One turn sends every row of this set to another row. A few are shown first. Where does it send the rows asked after them?
dut: [-11   3  36   5 -31  16  10  15   5 -11  -4   1   0 -17 -25  -3  41   6
   0   2  19   1 -34 -15 -13  -2  23   7 -19   8  12   2   6 -16 -35]
zim: [-41  38  11 -15  13   2 -20  40  -1 -12   6  17  -4  14  -9   4  14 -11
   9   1   7  15 -10 -14  -1 -14  12   0 -44  -9 -32  20  -5 -22  -1]
rufud: [ -7 -10  -5   0   6  -3  23  25  21  -3  -2  33  -3   6  -9  27  11  -3
 -10   7  48  12 -38 -20  28  42  15  21 -21 -22 -10 -10  10  14  -2]
rek: [-23  32   0 -14  12  -7  -8  32  17 -10   2  21  -4  22 -28  -7   6 -16
  10  22   6  12  -6  -6  21 -25  -7   0 -42 -13 -18   6  -1 -15 -13]
Mebi: [ -1  -6 -21  13   6 -10  22  15  20  -5  -1  21  -8   1  -6  34   3  -4
  14   8  42  12 -34 -14  20  39   5  19 -32 -15 -15 -13  10   5   1]
nirum: [-21  18  15 -19  18 -15 -26  40  15   3   2  30   2   9 -16   4  12  -5
  -6  24  20   3   7 -21  12 -23   3   4 -40 -17 -25  14   3 -23 -11]
gega: [-26  11  18   9  16   8  11  22 -15  -3  11  20   1   4   4  27 -33 -12
  22  23  19   2  -3   8  -5   4   0  -1  -8 -23  16  -8 -15 -10  -3]
fibuz: [ -6  28  30  19 -23   0  22  14   2 -17  16 -13   5 -17 -15   4  19  12
   8   8  31  -2 -37 -22 -10  13  20  24 -12  -4  11  14   8 -20 -26]
letug: [-36  19   8 -17  11  -3 -20  35   4 -11  -3  32  -9  17 -13 -14  12  -5
   5  27   9   5  -9 -10  24 -27   6  10 -36 -15 -21   2   0 -23  -4]
Kam: [-40  13   5 -27  19 -14 -26  37  -8   0  -7  29  -6  12 -17   6  14   0
  10  17  17  16   2 -10  18 -20   8   7 -21  -6 -23  -4 -14 -23 -13]
Bevu: [ -4   8  29   5 -16  10  11  26  10  -3  -7 -11  -3 -34 -34  -4  23  11
 -17  10  12  -8 -32 -13  -7   4  21  14 -12   4   5  17 -12 -21 -31]
sig: [-20  13   6  19   1   8  19  25 -20 -15  -3  14   0   1   2  20 -34 -10
  -9  -2  32   1 -16  -5 -21  23  22 -15 -17 -15  20   5  -4   0 -13]
bep: [ -8   4  34   7 -33  12   8  23  13  -4  -1   1   8 -23 -29   9  31  14
  -3  11  13  -7 -39 -28   3  -4  28  19 -36  10  16   6   0 -16 -26]
suno: [-25  18  12  -5   9  15  15  24 -25  -1   4   6   1  -9 -21  22 -18 -28
   5   3  18  -3 -16  17 -20   3  19  -8 -17  -1  -5  16 -27   8 -15]
nobe: [ -9  12  37  14 -28   2  10  16  13 -22   2   2  -1 -19 -37   5  22  14
  11  -1  16  -1 -42 -22 -14  13   9  -5 -36   9   7   5  -1 -27 -31]
nepad: [-21   1  22   6   9   8   8  22 -24 -12  11  25  -2   1  10  35 -28 -12
  21   9  16   2 -12   9  -7  -1  -7  10 -11 -15  13 -13 -20  -6  -6]
mit: [ -3 -22 -11   6  11   0  16  16  12  -8  -5  29  -8   9  -4  30  18  -4
  -6  -4  36  19 -37 -13  16  32  12  35 -19 -16  -1 -21   2  14  -6]
kera: [-20  17  25   2   3  18  13  24 -33   2   2   6   4  -8 -24  16 -24 -25
   8   8   5   2 -20  12 -16  10   8 -10 -21  -7   1  11 -23   1 -14]
budof: [-32  14   3 -31  23  -5  -3  38   9 -10  -1  23 -10  23 -17  -5  18 -12
   2  17   8  12  -9   6  11 -34  16  13 -30 -11 -18   1  -2 -14 -10]
nosa: [ -1  -5   8   8   9  -6  10  30  10  -7  22  35  12   8  -5  30   5 -24
   3   5  30  12 -26  -6  26  40  -2  23 -28 -16 -11 -16  14  17   7]
zire: [ -4  16  35   0 -23  13   1   8   7 -12   4   3  -8 -29 -30   5  29  18
  -5   6  16   1 -43 -14  -7  15  16  13 -25  11   4   9  -1 -22 -40]
dis: [ -3   7  38  12 -19   1   3  21   4   4   1   6  12 -26 -30  12  28  22
   2   7  17  -9 -33 -36  -6   8  15  18 -31  -2  -2  21 -11 -26 -36]
sota: [  0 -32  -5   1   1  -3  21  26   7  -9   8  34   6   5  -3  32   6   9
 -22   9  34  10 -24 -20  24  32  11  14 -27 -19  -1 -15  12  15 -13]
suz: [  3 -10  -8   7   9 -22   8  24   8  -1   0  31   8  -3 -17  36   6   0
 -15  11  40  -3 -21 -22  21  41  14  34 -30 -24 -21  -3  12   9  -8]
Tez: [-15   8  16  23  -6  12  22  27 -17 -17  -3  11   1   5  10   8 -22 -12
  -5   3  33 -10 -13  -6 -21   8  18 -18  -7 -21  21   2  -7   8 -16]
tok: [-21  26  13 -30  19 -18 -21  45  16   1 -12  17 -13  15 -19   4  15  -6
  -3  18  12  10 -14 -13  17 -31  15   9 -33 -13 -16   1   4 -16  -5]
lura: [  0 -14  -9   4   9 -14   0  18  11  -5   0  28  -5   8 -15  40  19   2
  -5  15  30  14 -30 -23  21  36  22  26 -32 -17  -6 -20  10  24 -10]

mit goes to budof
nirum goes to dis
zire goes to rufud
Where do these go?
rek goes to nobe
suno goes to Tez
lura goes to tok
nosa goes to zim
gega goes to kera
Kam goes to Bevu

